Each path below is one point turned by a fixed rotation once a step. After each direction that follows a path, write how fast that rotation turns it, in degrees a step (0 if it stays still).
Each turn is a multiple of 5 degrees from 10 to 175, or 0.
Each row of a path follows its step; steps can be skipped.
Rotation 1:
step 1: [ -2.3  -2.6 -35.0  28.2 -12.2 -34.4  -9.4 -22.1  25.4   7.1 -19.0 -34.4
 -22.2  -0.3 -25.1 -18.7 -16.3  11.2  19.0  37.0   5.6   9.7  -5.1 -50.8
  20.8 -14.2 -12.5  21.5   3.2   0.7  36.8  -4.7  26.8 -10.4  18.8   1.8
  -1.0  12.5 -16.0  -7.6 -13.2   3.3  -1.4  14.8  -3.7   2.1   1.1   7.9
  10.4  -8.3   0.9   7.6 -17.0  17.6  -1.3   0.2 -12.0   1.9  16.9]
step 6: [ -8.2 -18.1  10.6 -11.8   7.4 -10.4   2.0 -31.0 -27.7  -0.3 -15.1 -31.5
  31.5 -33.8  -4.6 -13.8 -17.2  -5.2  13.9  11.3 -31.3  17.9  -3.7  -0.8
  -0.3 -36.1 -12.0 -17.2   4.5  20.4 -14.5  -7.8  24.2 -29.6  -6.1  -1.3
   0.6  24.1  -0.4 -11.4   7.9   7.4 -12.3  -1.4  -7.2  11.5  12.1   1.0
  47.5 -12.1 -25.5  30.7 -18.4  25.4   1.1  20.4   9.3  -4.2  -8.0]
step 7: [ 19.9 -11.0  11.4   5.5   1.5  18.6 -40.0  15.6 -26.3  10.4  17.9  15.0
   5.3  -4.8 -14.3  20.7   6.3  11.2   4.3 -22.2 -22.7 -16.0   2.6  -6.7
  20.1   6.4   5.1  36.2 -15.2 -16.8 -17.6  11.1  13.5 -21.6  34.7   0.6
 -19.1 -24.2  -1.9  18.7  -5.2  29.7   1.5  15.5  -8.1  -2.3 -13.5  -7.7
 -32.9  -6.3 -27.2  26.9  -7.8  17.9  10.4  -6.8   7.6  25.5  29.2]
step 9: [-19.0 -13.8 -20.7  -8.7 -30.7  12.1  13.3   2.2   7.9   9.5  26.9 -13.4
 -11.5  -3.9  -5.5  25.1 -48.0  12.1   7.0 -12.9  -9.5  21.5  12.4 -22.6
  16.0 -13.8   0.9  21.9 -10.6   5.6  21.5  -1.5  -3.0 -38.2 -25.3  17.0
   8.3  13.1 -12.8  -2.4  -7.1  -8.4 -25.9  28.9  22.3  27.7  -8.9   5.6
   7.2 -25.5 -31.8 -14.1 -34.5   6.8   4.5  -4.2  -3.4  10.1  18.1]
step 21: [ 15.8   4.8 -12.6 -13.3  -1.2 -14.1  -3.5   1.3  14.0 -10.0  20.4 -32.4
   1.5  37.2  50.3 -23.7  25.7  -3.1  12.1  -5.9 -16.8   7.2  26.0  -1.9
 -20.4  11.6  -2.9 -13.0   6.3  -4.3   3.1  -5.0  -7.6   8.0   4.4  28.0
 -29.4  11.5 -17.0 -29.5  -8.2 -19.1 -57.8 -14.8   6.7  10.9   6.8  -1.1
 -19.7  -0.3 -16.9 -19.0   5.5   9.7  -7.4  10.7 -12.4   6.7 -22.2]
step 22: [  1.8 -19.1  -8.3  -4.3  16.7 -15.4   0.2  28.1 -27.2  12.3 -23.7  15.5
  13.1 -16.9  16.9  13.0  -8.7 -13.7  15.3  18.6 -16.6  24.3  -1.4  -1.1
   3.4 -32.3  -7.0   1.8 -12.1  33.4 -21.6  -3.3 -14.9  10.6 -26.5   5.2
   4.5   4.4 -33.3  26.5  18.0  43.2  14.9 -12.0  -3.5 -13.0   4.6   6.5
  -7.2 -22.2 -14.7  -6.7   1.6 -11.5  21.0  34.2 -11.6  -1.6 -40.8]
step 24: [ 17.1   7.1 -15.9  31.9 -27.7  10.7 -36.1 -11.1  10.6  17.4  -9.4  14.9
 -36.8   1.1  36.1 -31.9   1.8  -9.2 -21.8  16.8 -23.1  21.7  -0.9 -10.5
  13.4 -23.3 -15.9  16.7   1.7   9.3 -12.2 -16.4  10.0  28.0 -24.8 -12.3
  13.2 -20.5 -18.4 -20.6 -30.6   6.8 -19.9  -5.0 -21.5  -5.2   9.5   7.4
   7.2  17.8   0.8 -13.1  13.1   9.6 -17.7  23.1  -4.6  12.3   8.9]
step 25: [-18.5 -14.8  23.8  11.1   1.2   0.4  -5.3  32.8   9.5  -5.7  -9.9 -27.2
  -6.7  -1.8   7.9  33.6  -5.7  14.9  23.5   1.8  12.9  22.3  30.9  24.0
  17.6 -22.3  36.6  -0.9 -10.9  28.9   0.9  14.5 -25.9 -11.3  -3.5   4.1
   7.9   1.5  -3.5 -23.5 -33.7  27.5 -21.1 -18.8  21.4  -7.3 -23.1  18.0
 -13.1  -1.6 -16.0 -25.8 -11.7 -11.8   7.2 -19.9   8.4 -24.9  -1.4]
step 27: [ -0.4  10.1 -13.0   3.3  12.6  -2.1 -13.3  -7.6   8.4 -12.5 -28.6  19.7
 -22.5 -42.7  21.9   2.9   0.1 -13.9 -31.6   3.9   4.7  41.0  -4.5  15.6
  16.7   7.2  35.3  -3.6  -7.0   7.7  14.1 -34.1   7.8  -8.4 -12.0 -20.6
 -18.7 -19.6  -7.5  11.9  27.8   8.8 -12.4 -26.1   5.3 -11.5  -0.9  -4.6
 -22.5  11.6 -17.2 -20.0 -20.0 -22.6  14.9  -8.2 -35.2  13.0   4.0]
Directions:
[-3.0 -8.3  1.3 -2.7  3.3 -6.6 -3.9  3.6  5.9 -2.8 -6.3 -0.2 -4.4  8.3
 -2.7 -6.7 -0.2  4.1  1.7 -4.1  0.2  2.5 -0.7 -0.9 -6.4  0.4 -9.6 -3.4
 -4.6  0.2 -2.0  3.4 -7.3 -6.5  4.1 -3.0  0.9  4.6 -0.1  5.5  1.4  8.8
  8.9  3.9  1.4  3.8 -4.2  5.5 -5.4  7.9 -1.8 -5.2  5.9  3.2  4.9 -0.3
 -5.0  1.8  3.0] -> 100
[ -3.2  -4.3  -6.3  -2.2  -1.2  -0.3   2.4   0.9 -11.7   1.5  -0.9 -12.9
   3.5   4.2   3.3  -0.2  -4.4   0.9  -4.5  -1.7   9.2  -1.0  -1.5   4.1
   0.2   2.0  -6.2   5.0   9.0   7.5   5.0   0.3   0.2   4.4  -3.9   2.7
  -1.1   2.3  -3.0  -7.8   0.0   4.3  -0.9   3.3  -0.1  -2.1  -0.3   8.8
  -7.2   0.5   7.7  -3.1  -4.5   4.0  -2.3  -4.1   1.4   5.7   1.5] -> 90
[ -5.2   1.1  -2.2  -6.3   0.7  -0.1  -2.3   2.1  -3.3  -3.1 -10.2  -1.8
   3.9   1.3  -0.4  -1.5   2.0  -0.8  -2.5   0.1   4.8   6.5  -2.7  -2.8
   3.1   9.4  -7.6   1.7  -1.8  -1.8   0.6 -10.0  -1.2  -2.3   4.4   0.1
  -2.0   1.5  -7.7   6.9   6.3  -1.2  -5.7  -8.8  -0.9  -1.6   2.1  -2.7
   1.4  -8.9  -0.3  11.3   3.6   5.2   0.8   0.2  -4.5  -4.1  -8.6] -> 65
[ -5.3   1.2  -0.7   4.7   6.7   5.5  -7.7  -4.1   2.3  -1.9  -3.1   5.4
  -2.3   0.8  -4.1   1.4   0.2  -3.2 -12.3  -2.5  -2.9  -1.7   1.8   3.9
   5.0   1.9 -10.0   5.7  -4.0  -5.5  -1.9  -1.1   2.2   7.9  -1.1  -5.3
   2.5  -5.1  10.7  -1.2  -5.5   0.5  -5.9   5.3   9.0   1.4   0.9  -0.8
  -3.7   2.6   2.7  -2.9  -0.5   4.3  -5.5  -4.4  -3.0  -1.1  -5.5] -> 90
[ -4.5   1.2  -2.0   2.5  -0.3  -0.5  -1.2   0.2   2.9  -2.8  -4.6  -4.8
  -5.7   0.6  -3.0  -8.7  -7.6 -11.3   0.6   1.9   6.5   2.3  -5.0  -3.9
  -3.4   3.9   1.7  -0.3  -1.1  -4.8  -2.9  -2.5  -3.5  -6.8  -6.5   2.9
   2.6 -10.2  -7.6 -11.0  -3.8  -4.4  -4.7   2.5   6.1   7.0  -1.6  -2.5
   5.1   1.0  -2.0  -1.0   4.4  -3.0  -1.3   2.0   5.6   1.8   6.4] -> 95
[  3.0   4.7   4.3  -4.8   3.9  -4.3  -4.7   3.5 -12.0   3.1   2.0  -0.2
   5.9   1.4   2.7  -4.6  -2.8  -4.3   8.3   4.5  -4.9   2.1  -7.6   2.8
  -0.4   0.1  -6.1  -1.3  -2.0   2.0  -3.2   2.7  -5.6   6.1   1.8   6.4
  -9.4  -5.8  10.7  -1.3  -0.8   2.3   1.2   2.5   0.4   4.6   6.0  -4.5
   3.5  -1.0  -6.7  -0.1   0.7   2.6  -0.1   5.2  -1.7   8.2  -3.3] -> 45
